In the data rows, the value 128 means zero.
Here is a table of points, one per row:
tensor([111, 124, 62, 145, 122, 139, 83, 79, 122, 137, 64, 161, 131, 166, 140, 134, 155, 127,
        90, 145, 182, 137, 80, 88, 172, 106, 121, 143, 110, 74, 109, 89, 110, 105, 144, 95,
        104, 155])
tensor([138, 153, 143, 98, 136, 188, 180, 113, 164, 110, 144, 92, 126, 167, 191, 80, 132, 99,
        149, 111, 100, 170, 77, 196, 160, 152, 136, 166, 130, 119, 80, 113, 188, 147, 98, 63,
        94, 154])
tensor([111, 110, 138, 99, 90, 112, 99, 132, 111, 155, 107, 162, 177, 153, 187, 180, 159, 143,
        99, 149, 131, 162, 136, 116, 143, 187, 110, 80, 138, 144, 124, 214, 157, 163, 101, 205,
        84, 123])
tensor([130, 85, 133, 226, 116, 159, 120, 95, 131, 117, 136, 114, 185, 162, 82, 181, 114, 145,
        142, 162, 81, 115, 131, 193, 105, 130, 113, 109, 139, 110, 110, 119, 138, 141, 77, 141,
        163, 111])
tensor([94, 130, 160, 133, 177, 110, 134, 159, 110, 163, 108, 196, 125, 84, 167, 106, 98, 149,
        153, 169, 120, 96, 136, 138, 169, 163, 80, 99, 143, 138, 115, 55, 138, 107, 131, 122,
        105, 130])
tensor([93, 133, 158, 113, 91, 74, 90, 62, 137, 143, 123, 102, 142, 118, 119, 116, 163, 90,
        219, 127, 118, 155, 141, 140, 148, 112, 141, 78, 93, 87, 181, 120, 128, 134, 166, 114,
        160, 130])
tensor([179, 76, 152, 132, 153, 119, 150, 183, 144, 125, 95, 181, 88, 170, 129, 168, 127, 90,
        127, 107, 118, 105, 71, 114, 140, 116, 157, 105, 143, 64, 150, 158, 133, 188, 190, 115,
        160, 121])
tensor([128, 128, 129, 98, 94, 127, 143, 160, 98, 197, 167, 77, 157, 93, 132, 147, 139, 130,
        104, 92, 183, 121, 105, 89, 134, 126, 177, 136, 184, 138, 139, 114, 136, 130, 102, 91,
        160, 116])
tensor([166, 126, 172, 133, 120, 122, 116, 126, 125, 120, 154, 100, 89, 153, 91, 83, 166, 72,
        118, 118, 137, 72, 163, 123, 153, 135, 118, 41, 128, 132, 76, 141, 113, 108, 121, 152,
        79, 150])
tensor([81, 146, 106, 116, 169, 134, 113, 119, 110, 137, 129, 148, 107, 113, 66, 144, 86, 112,
        148, 134, 105, 144, 98, 112, 164, 159, 146, 110, 162, 131, 80, 144, 134, 161, 95, 134,
        142, 200])
tensor([175, 101, 150, 98, 158, 88, 155, 100, 151, 148, 106, 86, 84, 121, 162, 158, 148, 104,
        101, 128, 113, 161, 140, 150, 144, 170, 127, 131, 100, 108, 162, 90, 28, 84, 75, 155,
        133, 113])
tensor([134, 166, 118, 27, 123, 116, 115, 131, 102, 87, 154, 114, 119, 167, 111, 180, 134, 110,
        125, 197, 102, 114, 124, 131, 55, 177, 108, 125, 108, 173, 105, 77, 113, 138, 171, 107,
        149, 147])
tensor([172, 109, 70, 153, 103, 77, 91, 134, 150, 100, 141, 103, 107, 108, 170, 122, 155, 80,
        156, 155, 127, 150, 99, 124, 114, 97, 82, 171, 228, 165, 58, 129, 122, 125, 150, 133,
        169, 109])
tensor([85, 94, 139, 141, 77, 122, 151, 139, 132, 75, 105, 72, 145, 87, 108, 56, 165, 137,
        76, 175, 89, 103, 41, 92, 134, 175, 125, 146, 116, 128, 167, 150, 132, 122, 132, 141,
        132, 150])
tensor([107, 132, 174, 131, 173, 140, 84, 130, 181, 116, 101, 115, 121, 78, 104, 144, 92, 129,
        100, 132, 131, 142, 175, 96, 160, 156, 107, 185, 112, 131, 88, 176, 96, 169, 138, 99,
        139, 121])
tensor([147, 190, 124, 137, 135, 113, 162, 140, 163, 93, 156, 112, 162, 184, 137, 153, 120, 102,
        88, 161, 162, 120, 161, 99, 166, 119, 99, 139, 114, 95, 155, 95, 205, 104, 106, 120,
        144, 83])
tensor([131, 126, 147, 131, 114, 219, 151, 144, 184, 154, 117, 126, 169, 121, 116, 154, 90, 132,
        171, 145, 99, 147, 116, 92, 138, 151, 153, 111, 119, 189, 130, 93, 109, 66, 216, 162,
        111, 102])
tensor([141, 166, 120, 122, 106, 125, 149, 119, 134, 178, 122, 128, 78, 176, 127, 92, 78, 214,
        159, 172, 132, 153, 144, 118, 174, 123, 85, 117, 159, 158, 159, 207, 109, 162, 124, 145,
        117, 116])
tensor([94, 183, 121, 134, 110, 65, 133, 101, 136, 119, 105, 149, 160, 163, 123, 84, 69, 109,
        77, 118, 53, 141, 140, 93, 61, 108, 213, 130, 140, 109, 100, 130, 120, 130, 128, 112,
        90, 90])
tensor([86, 105, 117, 124, 95, 149, 99, 130, 115, 156, 131, 104, 42, 151, 116, 139, 103, 112,
        104, 125, 175, 104, 137, 190, 143, 95, 184, 199, 104, 122, 101, 80, 171, 133, 120, 210,
        129, 129])
tensor([137, 75, 112, 88, 89, 137, 165, 162, 102, 18, 88, 142, 147, 112, 134, 138, 119, 126,
        144, 149, 158, 129, 158, 128, 157, 47, 181, 115, 126, 147, 121, 129, 109, 130, 96, 111,
        118, 145])
tensor([99, 137, 119, 161, 60, 93, 120, 126, 119, 136, 112, 138, 104, 106, 147, 127, 60, 73,
        142, 96, 123, 86, 113, 157, 112, 151, 105, 90, 109, 135, 158, 114, 76, 128, 120, 95,
        114, 107])
tensor([99, 102, 146, 159, 178, 113, 141, 158, 116, 132, 149, 131, 183, 163, 126, 112, 95, 84,
        111, 122, 200, 188, 147, 168, 70, 141, 91, 145, 122, 133, 198, 153, 109, 148, 150, 166,
        76, 188])
tensor([79, 171, 132, 127, 83, 204, 142, 166, 162, 135, 131, 150, 80, 76, 127, 139, 181, 131,
        150, 132, 133, 154, 136, 94, 36, 71, 86, 133, 129, 36, 113, 126, 103, 100, 96, 142,
        125, 144])
tensor([186, 163, 74, 128, 140, 131, 134, 107, 93, 127, 193, 138, 153, 54, 146, 113, 114, 132,
        111, 112, 128, 149, 124, 129, 145, 137, 139, 148, 154, 65, 148, 123, 149, 106, 150, 197,
        144, 138])
tensor([152, 115, 67, 100, 158, 176, 94, 124, 106, 152, 143, 147, 137, 109, 134, 96, 89, 62,
        116, 130, 57, 96, 142, 93, 142, 83, 78, 143, 64, 170, 134, 179, 121, 126, 88, 129,
        147, 144])
tensor([59, 120, 114, 149, 163, 83, 137, 183, 139, 147, 165, 136, 103, 111, 151, 149, 156, 168,
        137, 154, 81, 103, 188, 150, 171, 120, 146, 159, 117, 130, 123, 161, 145, 107, 149, 102,
        150, 135])
tensor([161, 88, 122, 147, 140, 136, 182, 80, 146, 129, 167, 198, 93, 117, 79, 160, 143, 90,
        155, 140, 153, 102, 144, 134, 119, 161, 160, 136, 151, 128, 189, 160, 110, 145, 115, 74,
        79, 111])
tensor([129, 140, 164, 117, 102, 163, 155, 128, 16, 71, 93, 177, 112, 162, 139, 119, 146, 129,
        156, 74, 142, 117, 151, 102, 140, 169, 118, 178, 136, 113, 135, 130, 118, 146, 150, 141,
        165, 97])
tensor([156, 167, 128, 117, 150, 93, 186, 98, 128, 163, 73, 82, 193, 111, 110, 140, 144, 131,
        176, 146, 158, 46, 130, 142, 117, 110, 122, 152, 120, 114, 101, 142, 123, 155, 120, 145,
        126, 140])
tensor([138, 147, 165, 123, 144, 120, 120, 71, 210, 103, 143, 164, 121, 163, 184, 130, 138, 159,
        117, 99, 162, 65, 127, 115, 92, 131, 160, 149, 146, 171, 166, 133, 182, 80, 113, 151,
        181, 195])
tensor([173, 117, 135, 144, 145, 122, 128, 95, 112, 147, 53, 122, 85, 75, 103, 110, 145, 122,
        87, 162, 111, 153, 147, 151, 75, 108, 136, 91, 143, 159, 150, 114, 191, 130, 150, 84,
        126, 94])
tensor([123, 91, 189, 109, 146, 92, 161, 152, 89, 159, 115, 153, 157, 158, 69, 121, 99, 85,
        102, 101, 115, 168, 122, 128, 137, 90, 107, 134, 142, 136, 113, 126, 143, 81, 117, 130,
        165, 135])
tensor([108, 157, 130, 118, 147, 80, 136, 90, 131, 85, 142, 133, 124, 96, 84, 153, 168, 155,
        141, 60, 125, 150, 56, 123, 134, 74, 93, 151, 93, 174, 106, 125, 125, 116, 139, 160,
        61, 70])
tensor([101, 140, 137, 108, 161, 172, 98, 88, 103, 70, 147, 74, 125, 104, 171, 161, 94, 195,
        71, 110, 118, 94, 94, 126, 150, 54, 121, 85, 164, 109, 152, 103, 107, 151, 146, 130,
        131, 120])
tensor([169, 141, 139, 185, 104, 131, 133, 122, 104, 163, 159, 127, 148, 160, 118, 134, 187, 179,
        107, 123, 75, 149, 169, 147, 117, 101, 154, 150, 92, 162, 112, 87, 63, 152, 195, 125,
        106, 163])
tensor([130, 183, 121, 172, 137, 138, 85, 188, 120, 148, 93, 138, 139, 102, 159, 146, 162, 138,
        121, 149, 177, 178, 122, 153, 146, 149, 165, 92, 92, 196, 152, 163, 140, 176, 88, 137,
        147, 135])
tensor([125, 110, 71, 162, 92, 119, 187, 123, 144, 128, 115, 91, 94, 107, 122, 144, 95, 139,
        118, 67, 140, 152, 169, 115, 98, 160, 99, 57, 88, 135, 105, 115, 154, 128, 157, 93,
        137, 160])
tensor([156, 120, 157, 86, 90, 146, 102, 113, 163, 149, 221, 186, 175, 107, 146, 74, 129, 155,
        93, 127, 191, 129, 115, 164, 111, 130, 121, 128, 110, 101, 97, 136, 131, 142, 126, 98,
        162, 102])
tensor([81, 80, 75, 102, 186, 145, 137, 152, 143, 110, 125, 133, 131, 155, 130, 51, 155, 165,
        163, 85, 131, 130, 137, 104, 118, 130, 139, 123, 150, 143, 140, 52, 100, 183, 73, 163,
        159, 75])
tensor([92, 106, 126, 168, 199, 141, 114, 147, 84, 132, 164, 89, 101, 145, 159, 116, 129, 155,
        168, 156, 150, 110, 118, 113, 111, 136, 147, 125, 92, 127, 101, 204, 133, 62, 163, 94,
        137, 93])
tensor([188, 107, 166, 139, 113, 114, 57, 166, 122, 136, 164, 105, 118, 118, 121, 138, 112, 173,
        182, 104, 115, 136, 110, 71, 115, 125, 121, 176, 127, 100, 152, 91, 185, 138, 69, 112,
        72, 146])
tensor([161, 145, 81, 106, 116, 155, 72, 172, 151, 134, 83, 110, 167, 157, 67, 115, 151, 172,
        131, 84, 105, 106, 170, 205, 113, 171, 134, 121, 164, 103, 149, 146, 108, 55, 146, 110,
        113, 118])
There is one direction along which these points spread out most. Take the direction at right angles to it along which they spread out most. Go by this last direction. Where along it does each point below lie, from 0 to 99? The average is 50, and the first point in the table lies past the average. One standard deviation of the points above along it is 16.
tensor([128, 128, 129, 98, 94, 127, 143, 160, 98, 197, 167, 77, 157, 93, 132, 147, 139, 130,
        104, 92, 183, 121, 105, 89, 134, 126, 177, 136, 184, 138, 139, 114, 136, 130, 102, 91,
        160, 116]) 38
tensor([137, 75, 112, 88, 89, 137, 165, 162, 102, 18, 88, 142, 147, 112, 134, 138, 119, 126,
        144, 149, 158, 129, 158, 128, 157, 47, 181, 115, 126, 147, 121, 129, 109, 130, 96, 111,
        118, 145]) 58
tensor([99, 102, 146, 159, 178, 113, 141, 158, 116, 132, 149, 131, 183, 163, 126, 112, 95, 84,
        111, 122, 200, 188, 147, 168, 70, 141, 91, 145, 122, 133, 198, 153, 109, 148, 150, 166,
        76, 188]) 33
tensor([123, 91, 189, 109, 146, 92, 161, 152, 89, 159, 115, 153, 157, 158, 69, 121, 99, 85,
        102, 101, 115, 168, 122, 128, 137, 90, 107, 134, 142, 136, 113, 126, 143, 81, 117, 130,
        165, 135]) 56
tensor([92, 106, 126, 168, 199, 141, 114, 147, 84, 132, 164, 89, 101, 145, 159, 116, 129, 155,
        168, 156, 150, 110, 118, 113, 111, 136, 147, 125, 92, 127, 101, 204, 133, 62, 163, 94,
        137, 93]) 36
tensor([86, 105, 117, 124, 95, 149, 99, 130, 115, 156, 131, 104, 42, 151, 116, 139, 103, 112,
        104, 125, 175, 104, 137, 190, 143, 95, 184, 199, 104, 122, 101, 80, 171, 133, 120, 210,
        129, 129]) 42
tensor([161, 88, 122, 147, 140, 136, 182, 80, 146, 129, 167, 198, 93, 117, 79, 160, 143, 90,
        155, 140, 153, 102, 144, 134, 119, 161, 160, 136, 151, 128, 189, 160, 110, 145, 115, 74,
        79, 111]) 58
tensor([175, 101, 150, 98, 158, 88, 155, 100, 151, 148, 106, 86, 84, 121, 162, 158, 148, 104,
        101, 128, 113, 161, 140, 150, 144, 170, 127, 131, 100, 108, 162, 90, 28, 84, 75, 155,
        133, 113]) 67
tensor([129, 140, 164, 117, 102, 163, 155, 128, 16, 71, 93, 177, 112, 162, 139, 119, 146, 129,
        156, 74, 142, 117, 151, 102, 140, 169, 118, 178, 136, 113, 135, 130, 118, 146, 150, 141,
        165, 97]) 48
tensor([125, 110, 71, 162, 92, 119, 187, 123, 144, 128, 115, 91, 94, 107, 122, 144, 95, 139,
        118, 67, 140, 152, 169, 115, 98, 160, 99, 57, 88, 135, 105, 115, 154, 128, 157, 93,
        137, 160]) 71
tensor([111, 124, 62, 145, 122, 139, 83, 79, 122, 137, 64, 161, 131, 166, 140, 134, 155, 127,
        90, 145, 182, 137, 80, 88, 172, 106, 121, 143, 110, 74, 109, 89, 110, 105, 144, 95,
        104, 155]) 55
tensor([134, 166, 118, 27, 123, 116, 115, 131, 102, 87, 154, 114, 119, 167, 111, 180, 134, 110,
        125, 197, 102, 114, 124, 131, 55, 177, 108, 125, 108, 173, 105, 77, 113, 138, 171, 107,
        149, 147]) 71
tensor([156, 120, 157, 86, 90, 146, 102, 113, 163, 149, 221, 186, 175, 107, 146, 74, 129, 155,
        93, 127, 191, 129, 115, 164, 111, 130, 121, 128, 110, 101, 97, 136, 131, 142, 126, 98,
        162, 102]) 31
